In the data rows, the value 128 means zero.
Every row has a hidden score. How much higher is the second row's score than the first row's in each pair? 15 means about the same, 30 much higher and 0 much lower. The score is a weighted sum of the row's numbers plus the product of two more (or one squared), each taken from its middle value.
[102 104 141 100 159 154  97  94 157 107]
[111 113 149 103 142 155  96 102 143 105] ~ 17
[127 109  85 170 127  96 147 146 135 169]
[124 131 154 103 144 156  98 113 140 104] ~ 10
[ 99  88 141 101 160 151  99  82 164 114]
[117 107 149 102 151 155  97  99 149 108] ~ 18
[105  95 147  97 159 146  94  86 154 112]
[ 88  74 132 100 164 151 100  77 171 118] ~ 14
[112 110 148 103 147 152 101  95 143 105]
[129 128 105 149 113 107 157 149 117 152] ~ 17
[133 152 152 109 134 145 109 124 124 103]
[136 148 133 123 109 132 144 149 112 124] ~ 19
[138 133 113 141 114  96 157 136 104 147]
[136 140 113 144 111 108 158 145 114 145] ~ 12
[138 121  99 153 116  98 164 140 117 156]
[134 124 104 151 119  96 159 143 113 153] ~ 15
[105  90 141  98 155 149  95  81 154 111]
[134 148 153 110 128 149 116 123 126 106] ~ 16
[138 136 102 152 117 100 163 146 120 149]
[134 133 106 148 115 110 154 150 122 147] ~ 15
[124  90  89 170 129  91 140 141 137 172]
[135 141 154 108 147 154 108 118 134 103] ~ 9
[134 128 102 150 109 107 155 151 115 150]
[136 160 153 112 119 140 111 124 111 105] ~ 13
[140 130  99 154 112 100 155 145 118 153]
[103 113 143 101 148 160  91 107 157 107] ~ 11
[142 145 113 140 103 109 158 149 106 134]
[138 157 147 114 115 137 128 128 111 114] ~ 15
[123  91  88 169 135  81 144 127 124 173]
[136 125 105 147 106 105 154 148 112 152] ~ 2
[136 131  98 152 117  98 162 145 124 153]
[131 143 157 107 134 147 110 120 123 104] ~ 13
[120 131 156 103 147 149  98 106 133 103]
[144 165 140 120 117 142 129 136 119 111] ~ 16
[108 107 148  99 153 153  97  87 143 107]
[106  97 148 100 152 163  98  96 154 110] ~ 18
[139 150 117 136 109 120 150 151 121 137]
[142 148 123 138 109 113 155 146 112 138] ~ 13
[135 149 151 114 123 143 121 135 118 112]
[138 149 115 140 107 113 159 147 116 139] ~ 12
[125 135 153 104 135 161  99 118 140 102]
[135 112  92 163 123  96 153 143 125 164] ~ 15
[136 129  99 154 105 105 155 160 125 152]
[148 153 136 126 115 132 137 145 118 120] ~ 20
[139 154 126 127 110 124 142 148 121 127]
[153 160 129 127 108 133 138 154 116 118] ~ 29
[127 106  92 158 116  98 156 144 121 165]
[124 140 157 106 134 151 102 110 130 103] ~ 11
[ 98  81 139  98 159 147  98  79 157 115]
[120 129 156 103 140 152  99 104 134 106] ~ 15
[130 147 152 110 131 148 110 124 126 106]
[130 113  96 162 127  94 148 133 121 164] ~ 25
[145 153 132 129 116 132 136 149 117 118]
[132 149 155 107 131 156 109 129 130 104] ~ 15
[123  95  84 174 130  92 140 145 137 172]
[133 126 109 145 124 101 164 138 113 151] ~ 11
[136 149 153 111 130 152 115 123 131 107]
[133 152 155 115 122 146 113 129 121 107] ~ 11
[131 146 158 106 131 147 106 117 120 102]
[146 150 132 125 113 121 145 137 101 125] ~ 16
[129 121 105 152 117 100 163 142 118 156]
[140 132 109 145 113 100 162 140 111 148] ~ 14
[140 150 128 129 108 128 147 153 116 130]
[124 124 152 104 137 153 105 117 130 105] ~ 13
[122 135 152 105 138 161 100 118 140 102]
[104  92 142 100 159 151  99  87 162 112] ~ 14
[119  92  89 168 125  99 140 150 130 172]
[123  79  84 179 140  91 135 137 134 173] ~ 14
[122 136 153 109 133 150 111 118 126 105]
[131 121 105 150 111 104 162 144 116 155] ~ 17
[141 143 127 129 107 121 148 140 107 129]
[122  88  90 164 130  83 147 131 117 171] ~ 21
[148 162 128 131 107 125 142 152 117 123]
[135 139 122 133 100 118 149 154 109 137] ~ 14
[147 157 134 129 112 124 140 149 115 125]
[135 121 101 153 120  96 163 138 121 158] ~ 16
[134 119  92 160 114  93 151 147 120 159]
[139 147 130 127 102 124 146 145 115 124] ~ 13
[125  87  88 166 129  91 149 135 124 168]
[ 98 103 140 100 159 155  92  89 172 110] ~ 12
[128  95  88 168 131  90 145 135 126 173]
[147 148 129 132 113 120 143 143 111 128] ~ 10
[132 149 155 111 126 148 110 127 121 105]
[138 154 140 123 111 132 132 137 115 116] ~ 13
[144 161 141 123 122 142 130 145 121 111]
[128 135 155 106 130 159 107 122 131 104] ~ 20
[138 128  96 159 113 103 158 162 136 156]
[141 163 147 119 120 142 115 135 118 110] ~ 14
[ 98  90 131 103 161 153  95  96 170 112]
[143 146 113 138 107 114 153 151 112 137] ~ 20
[116 113 149 101 152 157  98 100 150 107]
[127 143 153 111 134 154 104 128 136 104] ~ 14
[ 89  83 136  97 158 148  96  69 154 114]
[120  79  83 178 144  89 132 133 134 176] ~ 20
[123 132 154 103 140 155 101 112 132 101]
[141 142 108 144 106 112 158 152 121 143] ~ 18
[139 138  99 150 113  94 162 142 110 149]
[100  99 148  96 161 150 100  79 152 110] ~ 18
[142 151 128 130 105 122 146 147 114 130]
[132 152 150 112 128 157 110 133 128  99] ~ 14
[130 152 152 111 120 150 109 135 126 105]
[145 153 119 139 112 120 153 150 119 133] ~ 17
[134 146 156 110 128 147 120 127 121 104]
[140 149 139 123 113 127 147 138 115 120] ~ 13
[136 153 146 117 129 138 130 136 120 113]
[134 136 156 106 138 150 110 115 125 103] ~ 18
[140 159 144 119 120 137 125 139 111 110]
[112 120 150  98 148 153  98  96 145 104] ~ 17
[139 158 143 121 117 133 126 135 110 115]
[107 117 150 100 151 151  91 101 145 105] ~ 16
[140 148 124 133 111 124 159 156 120 133]
[134 155 138 124 112 136 135 137 116 120] ~ 11
[ 93  87 134 100 162 155  99  88 166 112]
[101 101 144  99 158 152 101  85 150 108] ~ 18
[146 165 140 123 116 137 124 145 122 112]
[140 160 134 127 107 125 145 145 111 122] ~ 10
[118 127 154 102 142 154  98 108 141 101]
[142 155 137 128 110 127 132 147 118 122] ~ 14
[105 109 144 101 141 156  95  99 149 109]
[ 95  87 142 101 165 148 101  75 164 112] ~ 19
[127 152 151 110 131 153 107 128 133 106]
[125  82  85 174 129  90 138 142 123 174] ~ 19
[114 108 151 101 147 157  95 100 142 104]
[137 149 152 111 123 143 121 127 123 108] ~ 15
[139 157 150 116 118 138 120 131 111 110]
[ 91  69 130  97 155 148 100  79 161 119] ~ 14
[114 122 156 102 145 157  97 110 140 105]
[138 119  94 159 126  95 161 140 126 161] ~ 19
[125 139 153 108 132 153 108 121 128 106]
[136 148 147 116 121 139 124 127 110 110] ~ 14
[132 146 152 108 126 151 109 126 133 103]
[126 142 152 106 137 152  97 116 126 104] ~ 12
[125 103  89 168 131  95 147 140 130 169]
[140 157 143 119 115 142 121 137 123 107] ~ 9
[ 92  77 136  99 159 150  98  81 160 116]
[126  99  85 173 132  92 142 138 128 171] ~ 24
[143 132 111 144 108 103 154 148 114 144]
[119 122 151 103 134 148 105 109 126 103] ~ 10
[147 154 127 127 112 127 145 145 118 125]
[142 161 151 117 122 144 120 133 119 108] ~ 11
[140 136 107 149 114 108 160 151 120 146]
[143 131 105 144 106 105 157 149 113 150] ~ 19
[123 139 156 105 143 152 101 111 133 103]
[132 118  96 157 119  98 154 150 123 162] ~ 18
[ 95  86 142  98 159 144 103  77 151 115]
[117 128 154 104 147 153  96 103 138 102] ~ 12
[145 132 109 143 111 109 162 146 115 146]
[140 148 141 119 118 142 129 138 116 114] ~ 14
[149 162 132 128 108 131 136 151 110 120]
[143 153 134 127 113 121 141 142 105 125] ~ 10
[ 96  89 130 101 156 152 101  87 165 113]
[136 123 103 147 118 105 162 155 123 152] ~ 19
[118  79  85 176 139  87 135 128 136 175]
[143 156 152 113 131 140 126 123 116 111] ~ 3
[129 147 156 115 130 151 116 129 130 106]
[136 158 143 120 117 134 135 142 117 115] ~ 14
[139 141 111 141 107 113 153 147 113 134]
[133 128  98 150 110 102 161 151 123 153] ~ 16
[140 117 101 151 117  93 161 144 113 155]
[125 130 151 104 145 154  97 116 141 101] ~ 12
[135 128 101 149 121  95 159 139 118 154]
[ 99 101 146 100 157 151  94  86 152 107] ~ 13
[140 150 145 118 120 130 127 125 103 110]
[ 97  99 135 104 154 156  97  99 165 111] ~ 16
